The rows of Z fall into a few groups, and each row is roughly a mix of its group's hidden directions.
Z:
[[-27   2  49  16 -19  15 -17 -20 -28 -27]
 [ 11 -11 -46  -8  26 -14  15  32  31  25]
 [-26 -46  14  -5 -26 -49  -3   7   3   6]
 [-45 -25  38  13  -9   1 -25  -4  -5 -34]
 [ 19   9 -48   7  -4  14   5  44  13  32]
 [  4 -32 -39   2  13 -11   3  45  30  18]
 [  1 -12  23 -43 -35 -29  -5  -7 -26  30]
 [ 25  12 -45  -8  22  40  12  22  16 -16]
 [ 11 -33 -17 -20 -34 -35  -4  33   7  27]
 [ 18  -6  34 -11 -18 -14   5 -55 -29   8]
 [ -8  55  11 -12  25  25  19 -30 -16   8]
 [ 20 -23  -6  16 -47 -16   6  48   4  14]
 [-26  -3  37  27   4 -16   1 -33  -6 -44]
 [ 28  -9 -28 -23 -40  -3   0  22  -9  43]
 [-40 -36  24   1   8  -6 -29 -11   2 -40]
 [ -6 -11 -11   6 -35 -21 -32   1 -28  49]
 [  6  17  24  52   0  23   5  -7  -3 -44]
 [ -3   7 -42  20  10  16   1  52  28   7]
 [ 12 -13 -48 -20 -27  15 -16  42   4  14]
 [-30 -51 -10  -2  23 -14 -22  18  23 -22]
 [ 26  56   2  -2  -2  14  28 -19 -22  22]
 [ 23 -49 -28 -17 -16 -21 -25   5  27  -6]
 [-18  13   1  18  26  -3  24  48  41  -8]
 [  6  11 -51  16  11  20  -1  45  18  17]
 [ 38  30 -18 -20  20  -7 -14 -33   0 -37]
 [ 22  63   8   1 -10  16  29  -5 -19   7]
 [ 12 -44 -19  14 -25   0 -11  49  15  15]
 [ 52  33 -14  -8 -27   5  17 -12 -10  28]
 [  7  -7  30   4 -31 -30  -1 -34 -27  37]
 [-23 -18  12  33 -30   7   1  53  10  14]
 [ -6 -26 -14  20 -21  -5   3  56  26  23]
 [  0 -49   2 -15 -22 -19 -37 -14  17 -29]
 [ 34 -14   0   2 -11  27   5 -50  -7 -38]
 [ 26 -10 -46 -18 -19  24   5  41  18   0]
 [  2   0  35 -37  -6 -18  -3 -43 -35   8]
 [  2  -1 -33  27   3  16  10  48  39  -9]
 [-13 -40  12  29 -38 -13   6  40   5  13]
 [-29  25  12 -32  34  -3   5 -47 -11   5]
 [ 16 -22 -38 -49   8 -21 -22   3  12  19]
 [-21  26   2 -18  58  14   8  10   9 -30]
 [ 30  13 -32  54   7  22   7 -13   3  19]
 [ 38  18 -34 -17   8  19  31  29  12  24]
 [-11  58  19   0  22  11  27 -23 -20   6]
 [ -7  16 -13  -2  42  24  18  28  31 -36]
 [-37   3  19 -15 -16  -7  27  11 -13  54]
 [-14  -5 -38  27  -7   6 -15  53  23  10]
 [-38  39  46  17 -23   5  16   2  -2   2]
 [ 18   1 -55  -5   6  38  -5  30  14 -14]
 [-20  49  20  -4  23  28  22 -27 -17  12]
 [-52 -19  12 -29  28 -12  -4 -29  -1  21]
 [ 29  16 -35  -5  50  15  17  -5 -23  15]
 [ 34   7 -22  22  12  31  14  23 -36  28]
 [ 28 -27 -12  32 -34   1  -6  46  11  -6]
 [ 40   2 -43 -20  43   3   6 -17 -12   8]
 [ 15  35 -27 -10  43  18  26  26  10  16]
 [-41 -40   9  22  -2  -2 -13  42  16  -9]
 [ -8 -21  -3 -20  26 -29 -26 -41   8 -36]
 [  7 -25 -39  35 -39  11 -32   7  -1   8]
 [-23  50  26  17  17  20  27  -4 -25   9]
 [ -1  27  18 -27  -3 -44   9 -43 -16 -18]
 [-22  19  33  48   7  36  16  -6  -8 -17]
 [  2  -7 -46  34 -15  13 -13  41  20  13]
 [-18  38  38   1  -4 -20  24 -37 -21 -15]
 [-10 -39 -27  -5   2 -23  -6  36  43   5]
 [-39  29  40  23  12  22   9  -4 -29  -9]
 [-18  20  11  21  -1  47  24  25  -7  37]
 [ -1   1  49 -25   3 -17   9 -47 -21 -11]]

Here is one row of each group, with its name. Which group are the others in?
[ 17  20  16 -31 -28 -18  -7 -53   7 -16] : B
[ 14  35 -10 -13  55  26  16 -19  -9  -9] : Y
[-16  15  -7 -24  52  21 -13 -42   1  -7] : A

[ 23   2  32 -39  -1  -2  18 -47 -22 -10] : Y
[ 24  21 -33  -8  15  15  29  42  20  23] : Y
[-12  52  27  12  14  24  24 -27 -18  -6] : A
[ 30   7  -6   1  -5   9  -8 -54 -40  23] : Y
[-27 -51   7  33 -10  13  -7  34  13  10] : A
[ -9  -3  40 -27 -18 -35  -4 -25 -29  26] : Y
